One turn sends every row of this set to another row. A few are shown first. Where does it send the rows asked after them?
Duza: [  1  13  -1   3  20   1   1 -20  24  18   2   0  -4   1  -2  24  11   2
  20  -1  14  -8   0   2  14  -7 -10]
vunu: [ 25  27  15  -4  -4  10  -1  26  28  10  15 -12   0   8  -2   8   8   0
   4   1 -14 -19  -6  -1   1   8   8]
fudan: [  9  17  -1   0  22   9  -2   1  -1   9  16  -7   7 -10   6  19   1   2
   6 -15   7   2   9  10  -1  -2   7]
vuzel: [ -6  17   3   5  17   4  -3 -23  24  13   4  -4   6   3   1  25  13   3
  20  -6   5  -8   6   7  12  -3  -4]
Gol: [ 15   7   3 -15  -6   0   9  -2  38  18   7 -24  -7  12  -3   2  17   4
  -3   6 -13 -10   2  -7   2   3   0]
zutas: [ -2  11  -3  -1  16   0   0 -21  19  16  10 -11   2   1   5  31  19   2
  20   1   7  -7   6   6  11  -7 -13]
duri: [ 23  17   7 -11   2   4   6  -2  34  12  15 -31   6  -3  -8   0  19   2
   3   0 -13 -15  -4   3  -1  -2   4]
fida: [ 19   9   0 -14  22  -5   1 -11  10  13  24   9  -1   9  -4  14  18   6
   6 -10   6  12  -8  11  12   2   4]
gimi: [  2   3  19   6  -5  -1 -10 -15  14  12  10  10  -8  26  -8  26  17  12
  15  -2   2  -2  -3   0  16  -1  -3]
manun: [ 21  -1  19  -3   0   2  -4   7 -12   7  28   5 -11   8  -2  25   6   3
   6  -2   6   5  -5   5   1   1   2]
suso: [ 17  13  10  -7   2  11   7   9  33  16   4 -29  -1  -1   4   1   5  -1
   0   4  -4 -16   3 -10  -7  -2  -4]
lafi: [ 11   4   1 -18  13  -7   2 -16  10  12  28   3  -2   9   2  23  20  -1
   7  -3  -1   9  -3  15  10   8   4]
Fudev: [ 26   4   9  -1   8  -1  -3   6 -10   8  23   8 -10   6 -10  17   7  12
   4  -9   8   9  -8   3   5  -6   4]
Silor: [ 12  13   1  -4  19   4   4  -2  -3   6  20 -11   3 -16   5  24   3  -4
  11  -5   6   1   5  11  -3  -3   0]
riba: [ 21  25   2 -10  -9   4   0  17  30  15  15 -10  -5  12  -8   9  16   2
   1   2 -19 -18  -2   5   6  11  13]
fuduf: [ 18  15  -6  -2  25   5   1   0  -2  13  18  -2  -1 -13  -3  17   4   2
   8 -11  12   2   1  11   3  -5   4]
beve: [ 12  28  -1  -6  -7   3   7  13  34  15   4 -16  -4  14  -5  10  19   5
   5   5 -20 -20   6  -3   6   3   4]
bis: [  8   2  14   5   3  -4  -2 -13  16  14   7  11 -13  20  -9  24  14  12
  16   3   9   0  -8  -6  17  -7 -11]
vodi: [ 30  12  18  -3  -6  14  -3  13  23  14  17 -26  -3  -2  -8   1   9   0
   2  -1  -3 -22  -7   0  -7  -2   4]
Lopa: [ 16  30  13  -1  -1  10   6  22  31  11   4 -17   2  10   1   9  12   3
   7   4 -13 -20   3  -9   1   0  -1]
Mazu: [ 20  31   4  -7  -1   3   8  18  29   6  11 -18   5   3  -5   8  13   3
   4   2 -22 -14   1   1   3   4   8]
napig: [ 18   3  15   1   1   5  -9   9 -11   9  22   7  -7  13  -4  20   5  11
   1 -12   4   8   0   4   3   1   8]
mep: [  3  11  17  20   1  13  -9  -1   1   9   3  -3  -6   0  -5  28  -1   8
  17  -5  11 -13   6  -1   2 -10  -5]
Fibo: [ 27   7  10 -12 -14   3  -3   2  28  17  19 -20  -8  11 -15   1  21   5
  -2   1 -12 -17  -8   3   3   2   8]
mun: [  8   6  15  14   3   9  -6   2  -2  11  10 -10  -7  -1   1  33   5   6
  18   2  14 -11   4  -3   1 -14 -15]
zofa: [ 22   2  13  -7 -14  10   0  12  27  21   9 -19 -16  13  -3   3   7   2
  -4   5  -4 -17  -2 -10  -4   3   1]
logi: [  9   9   1 -14  17  -4  -3 -13  12  12  23   6   4  15   2  17  19   7
   3 -13  -3  12   1  12  12   8   9]
boguk: [ 17  24  10  -3 -10  10  -2  22  32  19   8  -9  -9  20  -2  11  15   2
   4   4 -11 -24   0  -5   4   7   4]
Mip: [  8   8   8  16   6   6  -2  -3   3  13   1   0 -13  -2  -9  27   0   9
  17   1  16 -10   1  -5   6 -15 -11]
dibu: [  8  -3  15   0  -4  -2  -8 -12  11  17  17   4 -12  25  -2  31  23   9
  15   4   7  -3  -4   0  14  -3 -11]

fida -> bis
dibu -> manun
Now find these:
vodi -> suso
napig -> mep
boguk -> vunu

One turn sends every row of this set to another row. A few are shown first. Where does it send the rows asked after them?
mibed: [-10   4   8  10  -6   9  -4  -7   4  -2   4  -2   7   7   3  -5  -4 -11
 -19   7  11   6   7   6  16]
Mumi: [  3  11  -6 -14  10  -4  -6   3   0  -7  -2  -1   4  -3   5   2   2   8
  25   8 -14   3 -13 -10  -9]
vozo: [  3  14  -4 -14   8  -3  -9   4  -1  -4   0   2  -3   0   5   3  -3   6
  26  14 -14   3 -11  -5  -7]
Gasu: [-15  -2   7  10  14   4  -1   7  -1  -1   6 -13   0 -16  -7   5  10   5
   9 -16  15   1  15   9   2]
Nasil: [-16  -4   5   5  14   8  -3   5  -2  -2   9 -15   1 -17  -9   3  10   7
   1 -14  17  -1   9  13  -3]
Zum: [ -8  -2   7  12  -4   6  -3 -12   7  -1   7   2   7   9   4  -6  -5 -11
 -17   1  10   7   7   2  17]
dip: [  3  -3 -11   1 -10   4 -17   5  -7   0  -8   1  11   2 -11  19   9  -2
 -13  -3   0   3 -12  -6  -4]
ponez: [  2  11  -9  -9  12  -2  -6   6  -3  -3  -2   4   2   0   3   4  -3  13
  23  12 -14   5  -9  -6 -10]
vafi: [  2  -3   6  -8  -2  -7   9 -20  -1  16   7  -7  -3 -10  -3 -19  -2  -8
  18  12   0  -1   6   4   3]
Ribi: [  6  -3  -8   0 -11   7 -20   4  -5   0  -6   7   9   6 -10  18   4   1
 -11  -3  -1   6  -8  -5  -8]
bebof: [ -4  -4  -3 -16   9  -2   5  10   2  -7   1  -1 -11  -2   1  -9   7  -1
   6 -21  -6 -24  -4  -1  -4]
kuf: [-10  -2   6  13  -3   6  -1  -7   8  -1   5  -5  10   7   3  -7  -1  -9
 -15   3  13   3   4   7  20]
Lamo: [  3  -4  -8   0 -11   9 -22   2  -8   3  -7   3   8   2 -10  19   9   1
  -9  -4   0   8 -10   0  -4]
koge: [  2   8  -4 -10  11  -2  -8   2  -1  -3   0   5  -2   0   3   4   0  10
  27  11 -14   9 -11 -10  -9]
zoto: [-14  -8 -12  -2  15  -3  -7  12  -1   2   4  -3  -4 -14   0  11   6  -7
   1 -19   3 -15  -4  12  -5]
Pabor: [  3  -1 -10   2 -12   9 -20   3  -9  -1  -2   5   6   3 -14  18   6   2
 -11  -3  -1   6  -9  -7   0]
gidat: [ -5   0   2  10  -4   7  -1 -11   6  -3   5  -1   8   8   3  -9  -9  -8
 -17   2  11   3  10   7  17]
Vuko: [  0   2   8  -9  -2  -6   7 -19  -3  16   5  -2  -8  -5  -3 -17  -4 -10
  13  17   0   0   8   5   5]
bog: [ -8   1   8  10  -2   7  -6 -13   7  -6   6  -3   9  10   3  -9  -1  -8
 -15   1  13   6   7   6  16]
Bibi: [ -1   0   2  -6   3  -8   9 -21  -5  16   9  -2  -8  -8  -3 -17  -5 -10
  15  13  -3   0   8  -1   2]
Beti: [ -2   9  -3 -11  12  -4  -6   6  -2  -1  -3   2   0   1   8   4  -1   9
  25   9 -17   6 -13  -7  -6]
Pob: [  2  -4  10  -6   1  10   9   3  -2  -3  -2 -12  -7  -7 -11 -13  13   9
  11 -18   7  -8  15   1  -8]
dumid: [ -2  -4  13 -10   4   8   9   1  -2  -5   5 -13  -7  -7 -13 -16  11  11
   5 -15   9 -11  10   1  -6]
lovof: [-11  -7 -11   3  12  -9  -5  12  -1   4   1   2  -2 -12  -1   9   9 -10
   3 -20   5 -15   4  13  -5]
gugo: [ -3  -2  -5  -9   7   1   4  10   4 -10  -1   4 -10   1   2 -10  13  -6
   9 -23  -4 -21   0  -3  -5]
kagin: [  1  -2   8 -10   1 -13   8 -20  -4  18   6  -4  -4  -4  -3 -18  -3 -10
  13  11  -3  -2   8   2  -1]
pasit: [  1  -3   6  -7   3  -9   8 -20  -1  18   5   0  -5  -6  -1 -16  -6  -8
  15  14  -1   3  10   4   1]
Rol: [  3   4  -8  -1 -12   7 -22   5  -8   0  -5   2   6   2  -9  21   4  -3
 -11   0  -2   5 -10  -4  -6]

zoto -> Nasil
gugo -> lovof
Now find these:
Beti -> Lamo
Pabor -> gidat
pasit -> koge
dip -> kuf
Vuko -> vozo

